Rotation paths and how fast each direction turns (deg/step)
Each turn is a multiple of 5 degrees from 10 to 175, or 0.
Each row of a path follows its step; steps can be skipped.

step 0: [ -7   1  -5 -15 -11 -36 -13   2  -5 -40  11 -19 -16 -14  23  29   4   9
  -5  23   1  17  11  11 -31 -20  34]
step 1: [-26 -12 -23 -12 -18  24 -20   2  20  -2 -44  12  27  19   3   7 -13  29
  14  12   0 -19 -30 -15   5  -4 -12]
step 2: [ 39 -17  18  36  -4 -10 -22   0  11   7 -33 -18   7 -14 -31 -16  33 -24
  -1 -21 -11   6   7  -4  -5  -8   9]
step 3: [  8 -11  24 -44  15  -4 -10  15 -33  -3  20   4 -11  -4 -15  20   0  32
  14   3  29   8  18   0 -23 -34   0]
step 4: [-28 -10 -13   2 -17  -3  26 -43  14 -17 -35 -12 -10   8 -14  -3  -6  36
 -15  18  -6  -2 -20  31  12  -9  -7]
step 5: [ -8 -18 -20  48  15  -6 -38  11  17 -12  -1  16   9 -17   8 -11  31 -14
  40   3  -4   8   6   8 -15 -10 -10]
step 6: [  0  -2  19 -18 -10  11  16  25 -38  -4 -11  -6  -2  41 -33  11  15  -8
  24 -28  24   8 -19 -16 -14  -5  -4]
step 7: [-13 -23 -17  -7   4   2   6 -24   0  24  -7 -20  -7  -4 -27 -26  -5  12
 -22   6  21   5  42  42  19  -4   5]
step 8: [  3 -17 -10   4 -22 -23  10  -6  11 -20  30  44  -8 -20  16   5  26  -1
  20  18   2  26 -11   9  -3  -7 -40]
step 9: [-35   8 -23   0  -4   2  -9   1  -5 -25  -4 -11 -16  47 -28  11  14 -20
  13  -1  -7  -6  -6 -12 -25  39  21]
step 10: [  5 -12 -19   9 -38  35 -16   8 -11  39  -8 -13  18  -8   2  -6  -2 -26
  -5  -7  43 -14  19  19   6 -13  -8]
step 11: [ 22 -14  11 -30 -15 -39   7  10  14 -21  10  20   6  -2 -15  -4  13  -5
 -28   5  13  50  10 -10  16   7  -3]
Directions:
[  2   3  -4  -7  -2   5  -2   1  -6  -2   0 -22   2  -4   2  12  -7   3
  10   7   9   1  -4  11  16   5   1]  115
[  3 -11  15  12  -2  -8  -7   0   0  -2   4   2   3 -10   8   7 -10  -7
   5  -8   3  16   3   7  -5   7  -4]  130
[ -9  -2   4   1   0   1  -2   6  -3 -11 -17  -5  -6  -6   9  -5   4 -10
   4  -4   9 -14   5 -13   2   8  -9]  90
[-16   1  -7   6   1 -16  -8 -12   3   4   6  -4  -9   3  11   4   1   1
   2   8  -1  -2 -16  -5  -2  -3  -5]  90
[-10 -21  -1  -6  -4   8   4  -9  -3   0   1  -2   0  12   6   6 -13   2
  -1 -12  -8  -9   5  -1   1  -4   6]  125

step 0: [-17  -9  11 -16 -11   8  -7  -6   1  -2  -1  15  58   1  15 -29 -24   1
  -8 -10  10   4  -6 -37  -5 -13 -22]
step 1: [ 38 -20  11  -3  22  26  -4  -3 -16  22 -16  24   0   2  -1 -48 -21   0
  -1  -8  16  -8  -6  19  16  -9   6]
step 2: [ 17 -14   8  -5  -3 -26  12   4   2  21 -18  17  20  18  10 -25  25   3
  35 -10   5   2  24 -30  11 -16 -32]
step 3: [ 25 -26 -12  11  20 -12 -17  -6 -47  -8  -4  -9  11   4 -17   0 -24   1
  10 -20  36  12  -3  -9  16   2 -21]
step 4: [ -7 -26  10  27 -14  31  15   9  -6  -9  17  -1  10   9   9 -20   6   8
  43 -28   6   5  -5 -30  21 -18  11]
step 5: [-28 -24 -12  -5  30  15  10  -7 -15  -9   7  13  19  20  10 -25 -13  -4
 -23   5  20  15  11   0  34 -11 -33]
step 6: [  5 -35   8   8  -1   8   4   8   5  19  12   5  21  20 -14 -40 -25   2
  26   6  -4 -26 -26   2 -23 -16 -22]
step 7: [ 10   2   3 -37  -1   8   3   5 -19 -25 -26  34   6   2 -21 -37   3  12
   3  -9  17   3   4 -25  10 -20 -25]
step 8: [ 36 -41   4  19  23  -3  20   6 -37  15  -1  12  -6  -5 -10 -16  15  -6
  23   2 -16  20  -5   3   8  -8 -17]
step 9: [ -5  -6 -15   9   5  -5  -4  12 -18 -14  14  24  38  15  -6   3   3  10
  26 -10   1   1   3 -55  14  17 -23]
step 10: [ -8 -29   5  15   8  25  -5   7 -38  -7   3  10  29 -13  11 -24 -17  -8
  -1  -6  20  23 -40  10  14   2   8]
step 11: [ -7  -9  -2  -4  12  20  11  28   7   7  -6  27  23  43  21 -38   5  -2
  20   0 -15 -19   5 -10  24  -9   2]
Directions:
[-14   0  -5 -13 -17 -11   4  -4  -3  -1   0  15   3  -4  -3   5  -1 -13
  -5  -5   6   1   8  -5   8  -4  -1]  155
[  0   1  -2   0  -8  -7 -14  -1  -1  -4   4  -6  12  -1 -10   6 -15   3
   4  -3   7  -9 -12  -7 -15   6  -5]  115
[-15   0   6  -3   9  -7 -14   6  10  -1  -2   9  -6  -7   5   2  -1  14
  10 -12  -9   0   2  -4   2  -6  -4]  155
[ 10   0   3   2  -2  -3 -14   7   3  12 -11  -4   4   5  19   6  -2 -10
  -4  -7   8  -2  -1  -6   9   1   7]  35
[-10   5   3  -4   7  -3   4  -7  11   7   4  12   6   7   9 -14   0   1
  -7   3  10  -9 -14   8  -4   3   6]  70
[ 20  -6   2  -9  -7  -1  -3  -8  12  -5  -9   8  -1  -3   0  -4   4   1
  -4  -4  -7 -10   1  10  -1   2 -14]  65
